In the rows, 128 means zero.
name the system of each run
seq 1, Z (10 x 18)
[[ 98 125 176 145 125 163 125 137 116 157 150 152  97 132  75 172  89  91]
 [140 152 178 122 140 128 182  75  91 150 109  96 104 163  91 108 127 144]
 [148 101 105 139 103 171 157  86  92 137 154  92 134 153 174 161 127 175]
 [108 134 185 151  67 106 109 130 120 108 147 160 117 128 177 179 129 145]
 [ 64 148 143  72  87  87 140 144 116 115 120 108  90 158 130  95 145 143]
 [119 129  76  90 107 125 153 128 122 130 109 105 139 150 173 117  46 106]
 [153 154 147 115 121  89 120 138 116 177 124 166 210 118 169 132 112 115]
 [ 97  71 149 107 114 122 106 141 123 122 138 115 200 141 107  79 175 110]
 [147 127 108 138  99 144 114 120 163  65  68  92 160 136 115 128 127  82]
 [171 157  94 129 156  82 102 126 128 140  92 106 125  93 165 151 180 100]]
seq 2, K (10 x 18)
[[126 161  85 168 134 186 136 125 184 146 117 126 137 138 113 157  97 166]
 [174 105 177 148 154  90 136 101 107 126 162 160 108 127 171 104 151 165]
 [108 118  77  96  92 174 118 165 149  94 150 106 100 143  98 126 176 146]
 [156 133 150 149 147 120 136 110 137 138 122 143  52 140 143 152  55  90]
 [159 170 124  59 101 122 165 136  79 149 142 128 150 143 123 110 160 160]
 [ 94  65 110 144 119 171 110 133 146 169 165 118 138 161 147 152  87 107]
 [157 155 210 145  82 123 143 104 110  79 113 153 139 139 117 141 130 136]
 [110 132  89 117 120 114 111 118 145 170 111  58 120 161 163 143 187 122]
 [161  94 125 130 115 128 109 139  87  82 134 155 129  79 154 166  91  71]
 [ 65 201 150 105 105  99 122 161 131 164 113 139 127 126 103 144 149 143]]
seq 3, K (10 x 18)
[[179 122  97 125 150 149 176  82 130 124 119  95  97 168 145  96  89 151]
 [198 145 103 123 113 167 130 152 134 147 181 174 136 137 151 155 140 168]
 [104  87 177 122 105 134 110 144 135 142 191 146  68 174 127 130 149 131]
 [144 134 141 102  79 157 157 105 113  93 106  85  86 180 105 136 112  97]
 [179 163 108 120 116 133 138 113 110 192 122 113 133 148 172 189 111 108]
 [117  93 159 106  83 125 111 146  70 145 178 149 159 121 161 157 150 122]
 [ 48 122 160 139  66 139 115 126 140 106 104  96 126 155 115 156 119 107]
 [149 156 138 139 113  80 139  82 114 113  60  87 143 129 179 144 110  99]
 [131 140  82 103 113  98  96 164 117 140 126 137 187  86 178 148 160 119]
 [ 57 101 158 137 122  92  87 164 145 110 129 163 135  99 125 120 103  90]]
seq 4, Y (10 x 18)
[[124  87 100 122 119 172 157 129 135  76 166 136 106 143 125  86  95 182]
 [145 170 131 163 110 172 140 126 196 129 119 148 117 172 113 147  87 154]
 [209 129 136 115 118 114 124 128 162 138 152 145 112 186 172 106 158 135]
 [150 126 108  88  75 159 100 185 136 100 157 152 103 138 114 156 144  90]
 [105 134 181 109 119 121 123 142 124 190 149 137  84 173 104 148 110  83]
 [159 108 129  76 115 152 160 114  57 171 150 104 164 154 117 122 134 112]
 [ 90  93 125 153  92 169 106 126 107 155 149 113 177 125 147 192 125 121]
 [112 143 213 153  96  94 133  95  95 124 120 130 152 129 143 146 162 153]
 [106 135 104 102  88 102 132 108 102  91  79  60 137 126 162 135 163 118]
 [ 91 151 116 132 126  79 120 132 109 126 101 140 111  82 184 162  71 114]]
seq 5, Y (10 x 18)
[[ 64  79 139 154 135  84 109 118 124 113 149 126 119 107 188 114 138 166]
 [110 182 137 121 109 125 164 122 120  59  82 130 130 102  92 105 107 159]
 [118 136  83 140 158  95 126 111 185 152  88  92 119 153 176 104  96 120]
 [186 141 113 114 145 113 129 160 126  95 147 201 151  82 144 102 103 140]
 [ 81 124 118 128 139 136  96 168 203 133 127 134 131 148  74  90 152 117]
 [190  91 168 136 161 133 142 102 121 112 124 140 106 143 102  98  87  74]
 [170 150  74 126 156 172 115 146 138 175 132 117 145 112  91 166 173 117]
 [115  55 164 158 149 131 104 126 111 134 191 147  85 120 138 137 154 136]
 [123 162 145 123 105 174 164 113  94 100 120 106 102 129  56 144 158 160]
 [117 106 103 152 132 136 139  82 134 162 126  73  83 167 184 158 111 139]]
seq 6, H (10 x 18)
[[141  74 134 166 159 186 105 126 148 128 145 119 138 126  63 128 153  93]
 [176 141 160 165 169 137 140  90 125 118 115 115  70 121  87 139 165 128]
 [149  98  97 106 152 152 151 107  68 145 162  86  79 121 124 136 172 146]
 [110 113  98 149 132 181 156 115 107 111 154 122  65 114 127 165  78 163]
 [108 167 144 120 119 136 185 104 117 154 140 127  97 169 134 115  93 202]
 [133 100 102 107  84 161 153 114 144 126 147 105 156 197 164 103 101 159]
 [173 166 126 137  72 146 123 144 183  98 128 161 130 167 159 152 106 142]
 [140 154 156  80  74  84 112 158 141 135 137 141 100 176 159 128 158 104]
 [125 119 123  80  74 129 108 160 108 106 116 124 139 132 126 153 103  43]
 [122 166 172 142 118 105 112 130 109 164 100 147 149 108 126 187  97  74]]
seq 7, H (10 x 18)
[[139 134 117 190 127 148 117 100 141  73  82 103 149  85 121 164 153 140]
 [133 158 115 124 153  71 131 115 102 130 121 116  95  91 173 126 187 176]
 [ 74  91  58  96 134 131 128 158 106  99 151 123 117  87 144 104 114 148]
 [ 87 174 108 145 159 122 146 137 173 139 102 151 120 115 114 111  54 156]
 [144 117 139 107 158 101 144 121 152 173 137 138 173 172 142  48 119 144]
 [169  87 103 141 125 177  97 156 189 103 148 150 167 147 107 110 139 107]
 [172 165 161 142 144 110 106 141 174 119 115 150  63 141  98 134 163 100]
 [156 102 122  68 143 121 131 137  74 146 143 101  88 132 103 118 159  70]
 [122 108 113 148 142 180 130 125  96 146 138 126 101 100 100 191  72  87]
 [113 141 200 156 141 129 164  84  88 167 144 136 114 137 115 139 115 170]]
seq 8, U (10 x 18)
[[ 82 106 130  74 135 116 123 163 133 122 143 125 120 141  78  57 159 121]
 [155 139 111 148 121 155 144  98 170 112  82  96 110 170 126 135  64  93]
 [188 186 137 119 159 107 139 132  99 185 138 167 145 100 137 148 145 146]
 [106  42 128 126 138 162  92 154 128 134 174 135 162 127 100 109 150  95]
 [132 152 181 171  94 147 141 100 148  63  96 126  95 143  97 148 116 133]
 [148 149 106 103 154 100 143 102  74 173 117  78 109 116 151 143 183 135]
 [115  71  85 117 119 155 115 158 101 105 168 155 135  91 153 144  76 109]
 [ 54 172 185 154 101 120 131 133 157 140 125 146 106 146 104 143 117 167]
 [147 108 121  94 134 101 164  88 107 141 115  78 151 173 159  65 144 143]
 [168 147  55 126 101 171 117 162 153 103 130 147 161 108 147 164 109 133]]
seq 9, Z (10 x 18)
[[184 168 136 113  94 148 105 156 143 137 119 141 166 141  97 161 177  92]
 [130  76 138 118 146 114  99 117 109 139 124  78  91 138 119 135 169  50]
 [151 153 107 116 118 162 145 125  68  96 105 115 121  75  90 180 123 100]
 [ 76 131 141 166 164 108 121  93  99 183 108  88 118  98 138 173 139 130]
 [103 107 144 141 132 129 160 102  69  70 133 135 136  78 124 105 117 182]
 [ 64 159 109 168 112 137 130 121 177 130 110 112 141 137 149 141 119 197]
 [138 119 139 128 137  67 131 127 151  89 134 161 108 128 187  69 108 159]
 [117 154  76  87 107 147 120 188 174 140 156 163 148 143 127 108 129 159]
 [146 101 150 128 151 104 104 143 179 149 127 157 126 162 131  91  80  63]
 [201 154 121  85 135 151 142 145 121 143 129 140 164 141  74 100 158 109]]
seq 10, L (10 x 18)
[[ 97 160  97 115 115  99 119 134 114  85  60  90 137  81 124 142 132  91]
 [113 121  70 141 174  95 103 131 117 143 106 115 159  61 169 139 133 119]
 [113 127 121 145 155 120 108 157 136 110 135 178 194  62 113 104 143 161]
 [ 94 132 130 161 151 111 128 117 190 102 100 126 163 133 119  63 138 179]
 [204 141 108 147 170 119 138 112 181  98 102 135 124 138 130  81 130 138]
 [166 130  94 119 167 146 105 166 190 158 157 152  93 148 101 106 151 117]
 [114  89 139 123 163 154 138 141 142 125 156 147  77 141  67  88  86 106]
 [131 134 117 108 146 181 175 103 106 152 117  87 116 155  57 112 108 124]
 [162  84 133 148 155 172 143  86  86 174 157  88 118 142 117 155 153 126]
 [131 118 167 152  99 176 125 128  96 115 169 135 100 121  92 182 178 150]]
seq 11, E (10 x 18)
[[ 80  90 181 151 110 104  98 126  86 105 136 134 164  85 132 142 164 121]
 [ 81 155 128 131 111 127 135 114 111  84  78  80 137  99  87 131 178 144]
 [129 137  88 133 167  80 135  95 102 126  80  81 131  84 173 126 141 129]
 [126 153  85 111 142 101 120 165 110 119 139 168 158  55 158 124 141 166]
 [ 68 123 108 144 165 114 117 148 182 102 120 147 133 103 107  69 120 164]
 [191 148 111 135 171 131 155 111 162  95  96 139 139 127 101  67 111 141]
 [201 132  92 146 179 134 102 149 177 167 148 156 122 126 134 130 149 120]
 [146  95 159 147 155 141 108 156 140 112 181 192  74 109  98 124 122 117]
 [122 139 139 127 149 181 151 126 134 147 141 120  71 151  41 126 125 128]
 [166  95 119 147 161 168 158  81  94 176 146  98 101 148 136 154  93 122]]
seq 12, U (10 x 18)
[[ 93  78 106 141 151 151 137 116  77 133 142 129 179  76 132 133  77 133]
 [ 67 137 154 188 118 148 134 112 149 113 130 139 153 117 122 137 127 206]
 [125 112 114 131 140 104 145  96 137 106 127  92 122 143 162  74 180 195]
 [145 137  40 108 127 142 126 161 164  88 132 131  92 114 153 121 122 147]
 [115 160 131 122 155  96 114 163 177 163 146 172  59 143 134 121  99 125]
 [141 125 141  81 154 130 159 134 130 159 133 138 132 168  78  59  96 103]
 [190 137 119 150 130 191 138 112 155 160 118 122 168 163  96 152 103 105]
 [198 122 176 156 138 134 113 122 108 145 161 166 141 116 125 158 184 131]
 [115  71 141 119 109 157 105 140  96  89 154 107 105 117  86 137 192  97]
 [112 134 142 143 100 132 141  98  95  92 103  91  54 125 138 185 102 104]]
seq 13, L (10 x 18)
[[163  72 141 162 115 186 136  99 134 126 168 121 163 168 131 129 149 163]
 [153 165 195 165 105 140 130 113 152 124 135 146  76 160 108 164 152 147]
 [127 128 126  82 101 107 137 131 111 104 140 100  34 157 144 125 155 119]
 [127 128  73 103 103 163 139 146  99 130 146 127  91 119 153 178  63 106]
 [ 89 146 147 106 132 118 150 132  68 203 152 147 147 115 135 151  94 142]
 [111  93 164 117  79 128 142 108  85 112 140 115 205 146 150 110 138 149]
 [148 154 160 175  81 122 114 101 160 115  90 119 163 153 170 173 134 130]
 [152 160 155 115 119  54  95 147 135 117 113 145  90 119 170 140 170  96]
 [ 93 118  78  88  97 112  97 185 146  87 122 137 116 107 148 122 107  88]
 [ 89 149 105 127 162 107 136 133 127 159  93 137 157  96 130 120  43 103]]
seq 14, E (10 x 18)
[[ 97  70  98 141 151 169 114 158 156 113 184 158 118 116 107 101 119 161]
 [151 161 151 165 138 160 163 100 168 102 110 141  91 154  89 115  83 162]
 [199 122 118 119 156 137 141 109 135 186 156 113 105 178 148 118 159 139]
 [146  86 116 130  99 166 106 159 127 111 190 163  81 130 152 171 110 119]
 [ 75 158 178 122 104 136 148 132 138 149 137 136  67 172  93 137  94 138]
 [147  93 120  90 113 152 168  92  89 156 133  75 138 187 135 105 106 112]
 [142 131 114 141  73 152 115 131 126 145 136 135 160 141 184 202  98 119]
 [ 71 126 205 128  81  82 114 131 128 133 143 144 130 159 153 122 148 142]
 [115 119 116  85  75 135 137 124 115  75  97  72 141 158 113 104 153 100]
 [134 162 105 128 117  87 112 120 128 144  68 101 138 116 179 171  98  71]]

runs to name
seq 15 (2 x 18)
[[168 137 143  93 113  92 139 116  56 163 128 130 172 114 173 148 126 103]
 [ 91 107 143 131  69 126  84 153 135 132 142 137 195 134 159 160 157 115]]
	L
seq 16 (2 x 18)
[[129 132 151 166 173  89 114 117 104 142 130 154  73  74 154 167 108 113]
 [ 73 110 141 100 145 136 151 132  68 144 160 129 146 100  83  97 147 165]]
	H
seq 17 (2 x 18)
[[ 98 158 167 114 149 103 142 121 101 196 136 132 164 127 101 108 172 163]
 [106  49 110 129 110 150 134  98  97  78 124  79 164 126 140 105 125 119]]
	Y
seq 18 (2 x 18)
[[ 76 143 140 115 102 140 163 115 141 135 142 103  74 188 121 110 126 187]
 [188 106 101 128 108 149 159  93 127 105 128 106 113 168 185 130  84 134]]
	K
seq 19 (2 x 18)
[[117 152 115 116  95 139 124 146 165  79 114 114  39 154 106 137 128 115]
 [150 148 121  82 150  97 157 117 103 176 115 113  78 155 146 118  78  85]]
	E
seq 20 (2 x 18)
[[115 146  99  88  82 115 115 170 184 104 129 130  85 176 152 110 121 119]
 [144 132 112 105 146 111 142 132 128 150 117 148  98 135 150 122  30  75]]
	L
seq 21 (2 x 18)
[[ 88 142 104  78 170 105 155 136 107 194 127 118 145 127 111  78 109 136]
 [144 101 111 159 135 177 137 117 173 126 131 144 187 151 128 109  59 134]]
	U
seq 22 (2 x 18)
[[ 54  76  91 114 159 136 105 147 116 161 137  96 135 106 103 118 133  93]
 [119 136 165 173 124 136 160  93 137  83 103 147 125 126 128 125  45 150]]
	U
seq 23 (2 x 18)
[[124 155 119 111 125 132  97 169 171 196 126 146 178 151 108 136 134  91]
 [157  60 182 117 133 113 110 126  98 130 157 148 161 136 126  98 141  74]]
	Y
seq 24 (2 x 18)
[[ 83  99 124 115 112 166 112 150  96 119 119 114 169  99  71 147 123  74]
 [127 152 151 161 151 107 137  76 122 124  51  82 153 112 110 132 123  96]]
	Z
seq 25 (2 x 18)
[[130 116 124 100 137 102 136  98  65 160 109  64  95 126 143 153 154  81]
 [ 94 129  96 105 105 133 126 148  58 137 140 131 148  71 155 181 109 125]]
	E
seq 26 (2 x 18)
[[152 102  94 100 126 154 141 153  90 125 192 156  70 114 150 144 105 145]
 [ 74 135 151 111  95 157 132 155 140 164 174 145  77 174 105 146 110 146]]
	U
seq 27 (2 x 18)
[[147 119 147 160 160 119 127 114 137 112 118 148  54 115 128 147  62  83]
 [144 187 128 104 154 140 163 132  97 179 148 145 113 115  89 131 156 183]]
	Z
seq 28 (2 x 18)
[[163 102  64  90 124 153 118 143 130 114 110  92 183 132 115 107 154  83]
 [162 120 123 161 140 120  79 134 138 129  95 125 160  90 133 173 140  52]]
	Z
seq 29 (2 x 18)
[[140 122 185 172 148  94 135  75 116 154 114 125  94 139 171 153  91 114]
 [137 143  95  81  81 134 136 143  88  99 132 104 163 117 137 130 192 158]]
	K
seq 30 (2 x 18)
[[ 84 160 179 147 107  90 115 112 111 147  87 115 118 120 136 181 106  85]
 [103 128 121  83 133  97 168 103  53 122 114  90 141 108 133  88 146 153]]
	Z
seq 31 (2 x 18)
[[149 130 132 142 109  94 121 104 143  62  60 103 136 122 157 125 101  75]
 [145 185  95 115 161  71 104 156 140 153  92 146 122  81 151 142 131  97]]
	Y
seq 32 (2 x 18)
[[181 193 147 115  87 121 121 152 127 148 124 173 146 131 145 183 118 105]
 [113  90 171 105 116  99  89 146 111 165 146 128 168 141 127 123 173  71]]
	U
seq 33 (2 x 18)
[[ 77 108 125 139  83 124 129 118 101  76 146 111 115 109 173 149 151 186]
 [ 95 150 105 140  92 102 121 129 160  81 102 117  76 128 189 149  98 144]]
	K
seq 34 (2 x 18)
[[107 146 161 107 133 133 163 144 100 104 148 178 120 106  76  87  97 166]
 [ 87 118 103 133 142 149 132 107 167 185 106  67 149 183 114 109 126 125]]
	H
